Each row is where one point has got to under a steady rotation. How many steps took it there?
The counts run from 0 to 781.
[143 162 116 110 118 146 107 114 106 119 141 133  91 156 191 119 131 108
 107 166 128 148 150 133 133 124 129 128 141 109 168 196 121 110 119 188
  53 178 140 137  98 171 159 146  98 119 134 122 110 118]  481
[103 145 189  78 119 172 119 117 152 114 131 159 116 129 119 131 115 136
 127 121  72 106  95 150 112 138 132 133 113 111 170 166 119 155 189 136
 153 125 135 186 149 180 141 138 136  77 148 139 106 109]  468
[106  94 120 132 121 165 141 158  83 138  81 123 145 169 180 103 121 154
 180 146 114 125 194  95 118 171 102 128 134 122 126 128  68 133 115 101
  95 118 107 137 122 136  86 142  97 124 149 128 111 113]  623
[129 128 152 123 138 152 167 150 127 132 164 129 121 149 164 123 134 159
 144 175 124 145 149 128  86 129 116 105 110 145 176 152 108 173 157 192
  91 161 145 153 147 172 136 145  75  89 146 140 101 106]  615
[117 109 136  82 129 148 100  97 113 119 125 174 123 159 136 105  88 103
 141 126  54 152 168 110 132 120 161 175 185  79  99 146  96 127 141 111
 118 113 118 119  97 129 153 147 141 131 113 168 130 112]  388
[131 118 136 118 143 114 126 133  99 125 117 131 141 137 147 133 127 115
 183 137 138 115 118  95  82 151  78 114  88 118 169 193 144 144 163 128
 149 147 123 136 148 126 119 188  79 148 124 183  74 115]  230
[113 116 116 122 108 135 105  89 123 133 129 119 115  96 137 117 152 125
 144 175  75 169 151 158 162 120 135 110 109  92 138 200 111 137 138 136
 141 164 132 130  87 167  97 169 125 122 130  72 114  86]  295
[107 111 134 124 131 130 128 115 127 197 107 126 141 128 153 118 122 114
 171 163 106 115 162  73 148 148 111  63 114  82 164 177 140 147 131  74
 152 114 128 104 129 142 119 187 104 134 146 110 120 126]  364
[177 130 138 150 145 139  96 105 111 151 129 145 151 160 143 137 136 116
 109 140  94 129 119 119  96 125 104  85 118 115 167 173 145 123 172 130
  76 157 126 187 152  96 109 129 147  88 155 178 126 127]  196
[124 142 125 136 118 156  88 124 130 149  98 114 143 122 161  93 153 177
 161 125  92 129 154 169 169 190 123 110  80  88 199 147 139 107 131 143
 138 154 116 164 124 171 119 165  96 126 129 123 131 125]  99
[ 92 139 154 116 137 131 166 139 130 140 159 121 145 202 150 155 120 148
 120 154 132  87 185 112 115 114 141 132 152 151 143 127 101 136 176 118
 105 154  96 191 111 132 144 136  76  99 169 154 129 143]  401
[ 90 145 158 156 131 173 131 146 101 129 134 124 184 119 158  97 111 133
 166 103  81 154 135 128 140 133 127 106 162  99 142 169 133 116 141  96
 106 120  72 143 135 145  91 142 108 117 151 192 104 130]  263
[139 144 115  49 144 131 141 117 137 166 158 147 126 157 156 132 128 108
 154 162 113 165 161  95 132 126 119 163 116 142 149 157 119 116 110 149
 104 159 124 135  91 151 139 147  87 132 103 164  71 142]  300
[117 115 149  94 149  96  78  70 156 119  99 133 136 103 132 124 119 115
 122  90  61 158 139 159 135 108 127 124 168  87 153 126 122 143 146 114
 137 183 126 107 115 133 141 148 124  91 125 174 119  89]  517
[129 147 170 161 126 145 130 124 128 123  97 103 164 146 167 119 104 127
 144 100 115 128 146 136 130 148 104 102 145 110 180 128 151 190 170 165
 115 168 109 147 123 159 109 120  71 126 153 147  84  87]  83
[ 96 122 117 150 120  97 136 126  98 123 144 122 141 161 158 135 146 133
 104 157 143  78 176 133 110 104  97 135 134 127 134 195 121 133 151 180
  95 173 122 158  93 112 119 169  74 143 147 108 125  89]  677
[150 113 156 144 142 132 126 110 127 132  92 102 127 137 141 138 142 130
 120 124 124 126 149 142 124 145 133  86 107  82 211 162 134 157 151  83
 174 160 109 121 130 152 163 176  74 138 178 141 139  96]  415
[106 121 126  97 126 129  93 116 159 141 105 157 171 150 147 154 118 143
 152  97  87  89 171 159 155 158 116 123 127 143 134 104 131 105 147 109
 115 154 102 185 109 114 104 133 110  75 132 165 144 129]  186
[123 133 116 149 119 158 114 149  80 158 126 155 164 178 152 147 146 135
  98 129 103  76 166 139 111 141 105 138 170 100 164 159 124 133 101 107
  85 128  94 153 108  89  86 126 130 132 167 120 158 120]  274
[108 142 136 127 125 134 139  97 145 123 156 143 131 189 152 145 121 128
  91 163  81 114 173 114 108 121 127 154 135 161 145 143  36 138 162 132
  99 123 107 160 102 119 131 127 133  88 140 144 110 117]  204
[152 157 137  72 135 144 107 118 143 156 183 170 122 115 118 176 124  88
 104 141  76 126 100 132 124  97 137 110 142 114 150 183 149 121 124 109
  99 159 137 168 122 114 148 144 135  76 148 154 133 126]  198
[160 111  99 147 144 128 143 125 118  95 144 170 161 201 124  96 119 106
 144 121 115 162 177 129  99 142 108 169 137 134 108 148 114 118 122 110
 112 160 104 143  89 108  89 151 120 113 110 198 105 108]  574
[144 128 125 138 156 145  96 121 114 157 112 132 170  90 129 110 131 137
 112 103  81 137 101 148 141 129 163 117 155  64 124 192 159 150 180 127
 151 146 121 155 109 150 132 162 126 149 165 164 133 136]  595
[128 107 128 121 111 133 113 117 103 129 124 149 148 167 150  92 145 156
 173 115  79 177 160 144 154 155 123 158 144 133 142 152  86 118 130  80
 124 130  93 148  92 154  60 126 138 121 101 165  90 140]  572
[117 142 115 112 147 152 129 124 137 118  71 146 109 174 174 115 102  90
 132  81 117 130 173 111 111 162  91 136 145  80 158 146  99 158 100 117
 115 143 145  94  94 143 139 148  99 114 140 116 132  65]  354
[119 113 107 126 156  93 113 133  97 162 160 162 169 178 177 143 156 139
 107 153 112 115 181 125 135 101 138 126 176  97 176 138 176 124 113 101
  88 159 137 143 113 139 110 127 129 103 133 168 131 149]  583
[116  92 141 126 118 186 139 150 118 134 107 152 143 147 127 131 105 133
 166 116  86  78 177 134 133 168 138 133 132  95 111 128 129 177 148 111
 165 111  86 137  96 143 108 175  87 137 157  90 148  85]  90
[ 87 148 155 112 111 129  86 131  97 136 159 137 146 111 162 136 132 130
 128 123  81 129 161 152 148  98 149 129 196 117 166 173 165 147 112 157
  81 162  97 130 101 147 118 127 102 132 136 134 113 110]  532
[130 116 161 168 118 115 128 123 106 157 122 113 142 127 135 147 146 149
 110 141 113  85 106 115 109 113 113 101 142 140 161 214 117 190 186 120
 130 143 111 163 121 107  94 154 114 149 166 146 111 122]  144
[120  99 142 131 140 106 137 147 112 121 142 178 157 172 140 120 116 107
 154 150 124 115 171  96  91 129  85  77 109 111 159 141 168 104 115 102
  90 140 143 132 142  89 126 183  92  96 128 161 140  86]  180
[106 118 111  59 122 144 124 110 155 145 109 153 113 135 165 123 123 131
 163 128  84 167 151 132 178 140 140 152 134 134 106 152  71 108 127  95
 133 149 136 148  94 184  95 142 144  72 113 119 110 136]  570
[158 100 138 125  97  90  91  86 119 131 139 132  93 172 157 147 160 124
 134 164 113 160 183 149 144 122 115 101 127 138 196 140 130 136 121 124
  78 205 134 131  89 119 111 149 118 101 119 150 118  99]  566
[110 126 163  98 117 110 112 119  87 131 109 139 103 189 174 144 113 121
 114 122 137  79 155  86 120  93 126 135 190 127 160 173 109 141 135 114
  86 140 112 129 116 119 149 131 104 138 157 160 126 134]  403
[140 124 169 132 157 138 126 128 124 110 159 143 179 157 114 131 142 139
 128 124  62 147 140 131  75 119 117 138 130 107 199 122 115 170 156  93
 143 153  99 129 161 136 127 143 119 102 147 210 103 103]  67
[112  97  99 108 161 130 123 106 149 101 103 143 121 111 119  79 118 157
 115 145  95 145 167 140 118 120 108 119 104  82 111 160  76  94 146 142
 108 163 163 121 108 116 142 180 113 102 122 143 151  71]  243
[130  88 110 163 111 115 100 116  99 144  82 103 152 125 177 148 144 125
 180 125 146 134 165 151 154 162 106  94 124 119 127 160 126 142 165 111
 138 173 114 173 103 135  72 172  97  99 155 103 123 115]  494
[105 117 111 127 145 107 123 139 126 144 117 153 142 108 184 102 136 170
 166 117 131 137 109 119 157 132 131  90 113 108 155 195 158 119 181 102
 125 151 154 161 130 177 107 171 130  87 133 157 106 157]  48
[101 159 127 129 107 122 132 116 128 138 138 150 119 155 148  91 108 147
  91 119  87  76 114 101 115 126  92 141 138 124 157 221 112 128 161 169
  80 114 129 152 111 100 114 127 127 147 127 151 116 113]  8
[132 117 159 147 156 180 155 128 120  90 119 109 143 134 129  99 115 118
 149 132  91 178 161 151  89 150 133 105 111  79 152 138 108 159 155 141
 148 157 113 136 139 174 143 167  72 122 154 149 112  65]  613
[142 137 135 105 148 139 146 126  91  86 123 146 156 164 140 124 113  86
 124 127 103 153 123 118  86  99  89 125 144 108 109 171 160 105 145 159
  82 177 155 180 138 121 118 110 114  92 148 180 115  88]  394
[ 72  91 141 115 121 103 117 105 151 112 128 161 150 116 128 129 115 162
 126 115  78  91 133 126 103 120 117 128 133 122 117 180  62 140 185  74
 151 121 132 147 122 111  95 167 140  78 136 165 128 104]  57
[136 121 123 124 140 116 146 130 105 149  82 101 146 139 164 112 117 140
 181 146 137 126 131  68 112 161  87 101  89 115 162 190 129 140 169 127
 136 137 128 137 142 140 118 172  77 166 150 169  83 138]  229
[ 78 131 117  85 126 119 136 146 104 143 128 144 131 156 196 160 140 126
 145 141 127  84 167 114 109 145 100 159 147 143 138 183  83 159 148 153
 125 136 141 173 119 168  97 140 124  94 141  97  97 112]  221
